In the rows, 128 means zero.
The rows of R fall into 4 groups, which share some directions, and each row is roughly a mix of its group's hidden directions.
R (108 x 10):
[[127 189 116  87 121 158 176 135  92 137]
 [131 153 144  78 158 126  99 153 121  61]
 [ 56 124  96 172  98 126 115 124 150 151]
 [142 140 110 221 135 115 121 143 130 151]
 [177 119 164 100 131 112 118  73 141  84]
 [123 112 113 192  90 117 145 110 125 186]
 [ 82 148 108 159  88 144 193 136 115 138]
 [ 97  78 101 117  99  87 171 162 110 135]
 [141 149 100  71 125 191 159 138 107 139]
 [130 127 115 143 132  83 193 120  74 103]
 [ 70 102  95 149 165 154 120 108 175 122]
 [102 154  69 129 132 171  72 138 147 134]
 [ 70 129 117 197  96 108 116 133 145 140]
 [199 142 140  92 120 124 132  76 125 100]
 [135  91 160 156 138  96 117 116 193  90]
 [114 169 133 119 119 117  67 159 115  71]
 [129 134  85  94 121 182 181 118  92 124]
 [140 116 139 118  91  71 118 198 122 122]
 [ 89 130  59 171 113 148 148 156 113 136]
 [134 128  85 203 145 102 140 122 112 165]
 [181 141 141  79 112 139 108 182 112 154]
 [162 139 160 129 119  75  88 183 126 148]
 [137  91 107 148 140 205 156 117 102 111]
 [162  90 157  83 109 116 105  89 166  98]
 [ 67 119 170 152 164 114 108  93 157 138]
 [135  73 104 138 155 176 174 114 106 101]
 [102 175 139  71 148 163 146 148 108 164]
 [160 105 163 107 183  78  97 127 111 113]
 [136 113 144 155  63 160 129 113 151 182]
 [ 89 110 126 126  60 157 153 113 173 123]
 [164 211 144 115 100 142 141 116 140 111]
 [116 116 127 172  74 161 123 119 161 182]
 [ 68 124 129 153 124 107 178 169 101 151]
 [114 134 116 119 141  47  83 150 144 143]
 [ 83 109 137 154 138 136 160  54 119 108]
 [167 160 198  92 152 125 108 111 131 144]
 [166 114  83  83 120 191 131 151 131 131]
 [112 142 140 156 121  83  55 142 157 149]
 [165 110 140  98 128 147  66  98 174 110]
 [157 114 184 116 147  82 172 127 105  97]
 [ 86 149  92 192 148 134 156 145  95 120]
 [ 98  94 115 143 133  73 177 148  88 112]
 [152 135 146 144 198 118  68 122 124 108]
 [142 110 184  84 158 110 169 131 133  87]
 [151 108 142 124  64 157 137 101 130 185]
 [102 140 138 139 128  56  77 147 139 159]
 [ 95 173 173 154 142 117 113  86 174 119]
 [159 176 147 126  95 152  80 131 177 114]
 [138 139  97 147 146 146  47 126 165 123]
 [104 139 102 118 139  62  87 158 109 164]
 [118 130 103 120  55 154 179 106 144 123]
 [116 152  48 132 143 152  85 127 117 147]
 [168 102 157 149  97 168 133 143 166  79]
 [104 192 124 115 141 154 119  76 119 169]
 [113 205 164  91 134 136 147 136 109 152]
 [ 78 116  96 159  90 123 190 135 115 117]
 [120 172 113 100 131  66  79 145 138 154]
 [100  94 169 162 146 131 175  75 137 126]
 [195 125 155  81 156 104  94 111 121 125]
 [ 95  94 183 141 153 131  96  78 155 133]
 [169  94 131 133 111 112 108 173 170  77]
 [124  82  92 179 121 126 134  86 152  86]
 [137 122 119 175  83  86 140 108  85 168]
 [101  69 128 146 142  66 145 156 103 135]
 [111  72  99 143 145  82 119 174  94 135]
 [120 161 113 113 128  66  69 154 141 152]
 [ 86 116 118 132 137  70 128 148  80 173]
 [141 148 156  60 132 181 131 135 108 160]
 [ 98 115 128 125  58 144 178 104 157 115]
 [ 72 134 151 157 142 117 159  64 118 115]
 [189 102 122  71 128 119  81 126 142 136]
 [163  93 140 134  83 134 138 195 122  95]
 [ 87 129 106 135  67 144 189 138 130 143]
 [168 112 175  70 129 119  88 116 158 137]
 [ 86  80 126 163 137  97 136 147  79 160]
 [128 104 185 179 125  92 176 131 143 125]
 [145 118 164  66 140 169 102 151 120 167]
 [ 99 117 160 122 109  91 187 139  82 155]
 [155 184 160 112  99 161 121 102 175 113]
 [ 94 173 107  98 161 111 132  84 106 172]
 [102  52 112 146 155 104 100 156 129 146]
 [155 110 197 138 135  89 175 131 122 107]
 [188 120 156  67 147 166 143 123 134 126]
 [139  98 152 140  97  69 113 186 144 112]
 [ 97  93 107 166 124 132 171 102 152 183]
 [ 81 114  94 173  91 129 133 109 139 180]
 [190 165 148 134  80  99 143 126 100 107]
 [128 163  66 163 170 128  88 148 116 121]
 [162 126 154  99 128 108  86 192 123 163]
 [127 137 125  77 194 119 133 141 122  74]
 [167 129 156  52  97 144 120 116 100 121]
 [ 83  97 149 144 164 140  89 100 181 135]
 [137  91 144 156  96 135 175 101 143 187]
 [118  89 171 177 129  73 108  99 128 119]
 [ 83 104  85 157 140 105 147 180  96 144]
 [102 136 127 116  58 151 185 121 145 144]
 [ 86  96 125 162 138 137 151  58 132 102]
 [172 176 150 153  99 118 109 106 173  96]
 [ 83 119 146 131 146 167 147  55 137 118]
 [ 92 156 149 120 150 133 168  62 115 160]
 [119  58 142 168 137  79  96 131 129 130]
 [ 69 137  91 169 104 157 151 160 129 151]
 [175 106 175 178 130 121 172 128 144 152]
 [151 105 134 125 187  70 115 139  87 110]
 [ 99 145  79 166 114 129 184 147  88 134]
 [ 81 106 117 191 137  91 166 121 138 147]
 [189 153 116  75 145 153  97 132  98 114]
 [101 169 110  96 136  72 114 139  98 173]]
In each list below, two rows fit none of the groups, and each other row fits one group, some only roughly. Which are they? Name them in the order they come.
    Q268: [119 140 112  56 147 166 175 147 116 128]
    Q939: [130 191 160 102  96 165 157  93 135 137]
    Q767: [155 188 142 119 121  86 101 181 140 140]
    Q489: [ 90 121 107 175 117 110 186 113 102  91]
    Q877: [135  97 138 158  86 107  82 189 118 132]
    Q233: [182 168 143 114 127 135 155  76 111  89]
    Q140: [ 75 111 112 158 152 142 126  80 176 103]
    Q948: [ 88 168 109 179 112 142 182 114 113 112]
    Q937: [156  79 123 102 168  92  71 139 133 121]
    Q856: [117 128 119  49 173 135 136 131 117  90]
    Q867: [107 122 113 208  99 125 114 129 145 170]
    Q103: [182  98 122 106 148 102  99  90 127  78]
    Q491: [103 127 106  56 128 176 138 132  91 144]
 -> Q268; Q491
    Q255: [155 114 144 181 109  87  93 107 172 102]
    Q868: [129 129 168 113 164  75 152 139 110  71]
    Q73: [150 150 171  70  74 124 136 155 108 130]
    Q882: [125 108 207 148 129  92  93 103 136 139]
    Q234: [100 123 111 209 122  85 141 131 123 151]
    Q437: [ 79  89 140 153  93 118 169 105 149 168]
    Q260: [153 101 196 135  84 109 168 116 125 142]
    Q182: [100 155 129 125 163 156 149  53 123 151]
    Q622: [ 90 146 122 121  78 159 161 159 179 147]
    Q968: [ 84 131 118 158  54 112 102 117 113 152]
    Q946: [ 94 104  78 139  71 165 146 127 159 124]
    Q772: [ 77 151  96 181 153 152 119 165 118 151]
    Q982: [100 153 109 119 164 157 151  61 112 158]
    Q152: [105  89 158 132 136  88 200 106 124 129]
    Q595: [108 114 108  97 149  47 142 150 105 143]
 -> Q73; Q622
    Q397: [118 157  47 111 125 136  93 160 127 129]
    Q573: [ 72 122 112 117  91 156 195 125 135 131]
    Q105: [ 94 176 165 136 133 103 128  75 148 166]
    Q11: [122 159  59 139 158 139  75 133 106 122]
    Q330: [ 78 139  93 182 105 137  90 147 157 141]
    Q490: [ 67 171 144 167 122 140 157 154 117 160]
    Q350: [116  51 115 145 155 105 167 140 107 109]
    Q788: [ 80 130 142 147 162  87 112  79 129 172]
    Q735: [ 70 131 134 182 152  77 127 107 143 120]
    Q352: [109  86 174 164 146 106  89  94 162 120]
 -> Q397; Q573
    Q339: [202 168 127  89 127 153 113 100 127 139]
    Q875: [149 136  63 137 108 187 100 112 147 115]
    Q136: [100 135  66 118 124 151  84 177 105 121]
    Q686: [100 138 134 192 131  80 109 116 170 103]
    Q964: [ 92 150  57 127 155 149  82 134 139 131]
    Q441: [131 151 151 110 114  94 162 150  53 144]
    Q705: [164 130 146  76 132 147 128 142 126  55]
    Q538: [ 74 138 150 151  96 172 118 131 184 127]
    Q187: [166 171 152  99  90 162 151  83 145 132]
    Q584: [ 86 110 103 120 149 106 173 124  69 160]
 -> Q136; Q705
    Q955: [134 121 105 112 147 188 183  83 109 123]
    Q500: [103 166  72 110 142 187 118 137 103 139]
    Q486: [159 145 143 127 115 162 105  65 165  88]
    Q128: [ 88 143 111  81 130 129 144  60 130 160]
    Q97: [149  88 185 127 123 123 191 111 148 145]
    Q848: [183 117 144  74 143  76 130 131  98 142]
    Q325: [ 68  93 111 145 152 142 164  78 113 120]
    Q952: [146 145  77  91 118 152 145 191 107 143]
    Q212: [206 137 167  99 136 156 124 143 127 102]
    Q107: [119 103 148 172 107  85  74 166 153 132]
    Q185: [177 178 174 116 162 129 116  92 121 110]
    Q577: [173 117 125  89  98 117 158 180 131  85]
 -> Q500; Q128
    Q498: [155 146 173  82 153 158 111 151 151  82]
    Q880: [176 167 171 122 152 136 130  75 117  96]
    Q173: [150 123  78 186 121 130 123 108 120 185]
    Q31: [171 164 190 119 154 133 113  85 131 109]
    Q446: [141 157 146 117 127 199 159  76 129 125]
    Q566: [140 162 147 153 106 163  62 116 169 138]
    Q702: [190 162  96 131 149 151 104  83 110 112]
    Q126: [ 86 109  88 147 127 145  82 105 184 123]
    Q229: [ 84 102 171 154 160  77 121 128 165 123]
    Q850: [ 84  85 122 112 122  84 142 178 119 165]
 -> Q126; Q229
    Q583: [ 99 145  86  89 101 174  75 128 140 137]
    Q30: [179 122 153 155 188  85 111 130 114 112]
    Q703: [158 123 115 197  94 146 134 128 140 180]
    Q396: [124 172 148 112 147 151 148  55 159 130]
    Q411: [134 102 165 171 133  91  77 118 175 121]
    Q383: [ 69 125  85 169 131 150 122 124 168 160]
    Q569: [ 56 134 107 158 172 120 132 102 161 127]
    Q417: [123 175  83 116 131 142  68 143 105 164]
    Q723: [187 136 153 142 100  73 105 160 108 134]
    Q155: [140 120 104 142  73 150 120  98 120 196]
    Q832: [111 159  77 136 126 151  58  99 139 126]
    Q544: [164 150 143  76 113 184 153 117  90 134]
    Q274: [145 199 140 114  85 162  94 128 135 146]
    Q32: [111 112 145 175 135 111  96  87 187 101]
 -> Q30; Q832
    Q791: [ 90 110 100 110  68 138 129  93 119 177]
    Q669: [187 137 161 103 164 175 115 147 150 107]
    Q398: [ 95 116 129 102  76 117 185 158 123 165]
    Q579: [198  94 125  99 143  91 112 106 118  99]
    Q453: [132  96 112 123 111 215 156 139 121 120]
    Q210: [ 92 130 141  87 172  95 130 135 116  66]
    Q18: [135 128  94  84 169 183 161 153 105 142]
    Q866: [200 169 108 126 154 136 116  91 105 113]
    Q798: [133 145 136 124  98  73  71 177 140 140]
    Q124: [ 63 115 109 138  88 135 164 165 131 161]
    Q14: [128 140 120  59 137 176 135 166 106 158]
 -> Q453; Q18
    Q933: [187 107 188 138 118 110 173 123 118 134]
    Q427: [179 114  94  88 127 127 128 168 147  75]
    Q770: [ 84 122  94 191 156 113 145 140 102  97]
    Q172: [140 154 136 113 186 105 110 156 116  65]
    Q552: [105 120  91 165 175 106 129 170  79 139]
    Q362: [158 146  82 102 104 135 168 164  76 129]
    Q62: [ 91  95  84 177 146 125 128  96 165 101]
    Q507: [ 91 158 123  89 134 101 127  63 121 166]
    Q90: [154 165 127 101  96 126  89 182 136 173]
    Q855: [139  95 129 153 141 145  72 117 196 124]
    Q873: [155 144 123 135 175  71 127 133  82  88]
 -> Q507; Q90
    Q960: [147 125 161  76 129 126 116 173  85 173]
    Q283: [134 113  98  71 143 173 134 172 110 163]
    Q484: [159 140 181  75 113 149 100 140 131  84]
    Q831: [177 191 119 123  87 114 156 145 106 111]
    Q39: [126 133 111 126 149 196 168  83  94 127]
    Q965: [109 133 109  73 141 173 161 149  85 157]
    Q574: [112 146  78 192 173 130 103 141 144 127]
    Q36: [137  75 135 156  94 150 123 123 146 196]
    Q859: [192 111 130  77 146  92 133 117  93 114]
    Q956: [ 71 124 129 131  73 160 151 146 163 158]
    Q869: [166 119 148  95 106 109  74 107 183 135]
    Q266: [ 90 173 101  95 145 170 178 131 115 140]
    Q341: [163  96 197 130  94 123 170 121 135 143]
    Q129: [130  86 127 120 103  90 139 199  95 124]
 -> Q36; Q869
    Q976: [ 91 142 118 167 112 116 201 122  97 112]
    Q854: [185 113 174 114 152 161 104  99 162 143]
    Q714: [ 86 122 109 133  76 164 139 162 162 168]
    Q978: [ 78 108 123 182 145 104 113  96 171 107]
    Q676: [146 189 134  99 117 186 149  89 128 130]
    Q287: [126 112 149 139 114  53  94 166 159 123]
    Q406: [100 102 172 153 120  70 179 121 120 114]
    Q602: [ 85 129 139 177 145 119 124  80 179 105]
    Q774: [125 104 194 153  86 114 176 145 124 124]
    Q472: [ 85 143  48 118 161 130 106 124 116 133]
    Q631: [ 78 153  78 163 102 144 130 171 150 135]
    Q61: [ 68 131 101 195 147 149 119 148 131 120]
 -> Q854; Q631
    Q715: [154 153 155 106 170 147 102 164 150  71]
    Q853: [156 147 143 155 191  89 105 163 102 119]
    Q207: [174 162 155 131 159 135 114  71 123  87]
    Q474: [ 74 101 128 158  87 136 156 100 159  90]
    Q776: [163  99 135 157 125 164 106 127 181  77]
    Q674: [ 89  83  81 142 138 152 174 106 101 112]
    Q27: [111  68 126 165 121  91 121 181 102 127]
    Q35: [108  89  75 164 152 151  89 153  99 143]
    Q56: [ 58 148 102 173  99 118 138 107 113 152]
    Q20: [ 64 132  82 176 158 102 133 137 134 134]
    Q404: [159 192 181 116 122 106  94 145 142 139]
    Q239: [197 148 135  95 156 144  77 111 135 120]
    Q33: [163 113 113  83 129 148 108 193 109 161]
    Q808: [119 140 166 138  75  85 104 177 124 156]
    Q758: [128  85 105 149 162  83  81 142 161 101]
 -> Q853; Q56
    Q815: [183  99 159  90 110 136 127 156  80 151]
    Q755: [ 87 147 154 131  70 160 172 123 156 149]
    Q730: [145  89 188 134 128 113 190 107 138 141]
    Q617: [147  91 122  92 105 162 162  86 134 179]
    Q410: [183 178 148  97  94 103 126 134 107 160]
    Q77: [127 158 126 148 125 210 114  84 135 135]
    Q959: [190 119 123  79 102 154 134 159  90 139]
    Q801: [173 178 129 142  98 107  98 166 167 111]
    Q606: [131 112  96 105 126 148 177 158  60 135]
    Q52: [ 97  81 157 160 158  92 153  89 154 117]
    Q55: [151 125 166  63 163 108  89 130 139 101]
    Q145: [107 173 139 131 113  84  69 142 134 169]
    Q792: [ 75  72 138 157 159  97  97 134 142 144]
    Q706: [157 108 198 113  96 111 175 113 126 135]
 -> Q410; Q55
    Q440: [ 80  86 134 143 163 104  87 175 137 139]
    Q250: [188 133 118  82 116 171 155 117 123  90]
    Q438: [ 99 144  92  97 183 112 102 138 118  75]
    Q903: [ 66 112 135 107 164 170 153  87 130 145]
    Q811: [138 150  75 140 112 177  75 137 139 160]
    Q390: [118 163 127 127 172 146 172  77 135 173]
    Q98: [158 133 130  90  81 119 158 185  93 117]
    Q843: [109 101 113 146 118  83 116 190  83 149]
    Q110: [145 145 150  63 136 154 124 171 101 167]
    Q692: [ 73 103 146 137  99  96 192 139 119 124]
    Q246: [145 164  67 127 137 160  71 139 118 143]
 -> Q250; Q390
    Q699: [167 110 102  91 144 163 176 122 134  78]
    Q24: [149 132 118 137 151 172 108  86 191  96]
    Q262: [173 107 128 118 129 115 115  71 139  66]
    Q547: [ 75 135 113 149 168 110 108  86 111 176]
    Q779: [122 113 128 139  44 138 156 118 170 141]
    Q503: [152 115 120 105 143 172 183  91 148  82]
    Q316: [112 132 141 183 130  99 124  57 159 128]
    Q423: [132  94 179  93 119 104 191 107 121 138]
    Q680: [128 148  92 167 191 110 108 158 123  89]
    Q223: [ 85 148 160 139  81 139 191 116 145 134]
    Q694: [104 127 167 113  63 144 168 118 162 151]
    Q749: [134 106 133 204 115 138 157 124 153 176]
    Q757: [ 73  84 115 118 109 108 138 183 138 159]
    Q171: [ 89 158 110 132 164 146 109  75 104 174]
    Q852: [145 167 161 142 103 187 116  93 166 118]
 -> Q779; Q316
    Q718: [157 177 146 103 122 116  87 183 155 146]
    Q4: [134  87 182 120 172 108 147 107 173 111]
    Q365: [ 81 141  99  97 172  98 120 136 107  77]
    Q601: [171 163 148 131 121 103  78 170 171 132]
    Q650: [ 97  97 186 163 143 105 115  76 122 130]
    Q115: [108 162  98  74 142 180 160 143 110 148]
    Q176: [ 57 134  95 139 145 159 136 176 109 138]
    Q586: [ 72 110 121 133  81 125 181 156 127 158]
    Q528: [ 97 127 118 183  64 108 119 118 118 164]
    Q838: [ 86 146  70 179 112 106 100 127 109 145]
 -> Q4; Q176
    Q354: [159 117 113  86 111 140 155 159  59 145]
    Q216: [155 134 140 126 120 158  76  77 176 101]
    Q598: [155 136 117  67 123 139  61  98 133 141]
    Q849: [119 138 189  68 127 121  90 123 124 163]
    Q120: [182 158 150 120 140 145 113  66 135  91]
    Q559: [107 155 107 120 116  94  94 165  83 181]
    Q376: [174 197 130  93 110 156 124 154 146 130]
    Q509: [147 100 186 168  75 140 148 147 135 110]
    Q986: [169 130 184  90 145 103 140 139 108  80]
    Q881: [147 179 167 115 121  98  90 178 141 152]
    Q331: [ 70 134 138 187 127 154 135 105 158  96]
 -> Q598; Q849
    Q863: [ 97 127  67 181 169 105 140 125 125 147]
    Q591: [ 92 169  87  97 135 172  86 142 106 140]
    Q809: [ 68 150 127 179 106 164 159 112 143 110]
    Q810: [147 138  62  95 119 172 167 148 110 116]
    Q84: [ 87 124 147 106 125  83 100 176 143 176]
    Q748: [136 117 144 141 139 197 164  77 146 105]
    Q415: [161 177 195 125 103 121 119  91 133 117]
    Q682: [131 148  68 100 170 169  88 144 128 118]
    Q91: [ 90  68  83 130 149 165 152 103 117 128]
    Q576: [112  85 173 195 114 115 104 131 155 125]
 -> Q591; Q84
    Q328: [157 139 123  65 118 170 147 152  83 150]
    Q175: [145 216 115 115 136 164 112 117 123 114]
    Q135: [166 101 115 104 175  81  94 157  98 131]
    Q816: [183 193 104 124  93 127 136 154 140 109]
    Q280: [110 135 102  73 152 191 150 133 106 153]
    Q471: [159 165 111  58 114 139 169 145 108 117]
    Q259: [175 178 110  79 145 123 120  87 104 138]
    Q613: [ 84 131 107 134 164 126 136  93  77 179]
    Q154: [ 97 127 133 170 161 156  98  63 139 146]
    Q496: [168  98 163  71 105  90 138 100 138 111]
 -> Q175; Q259
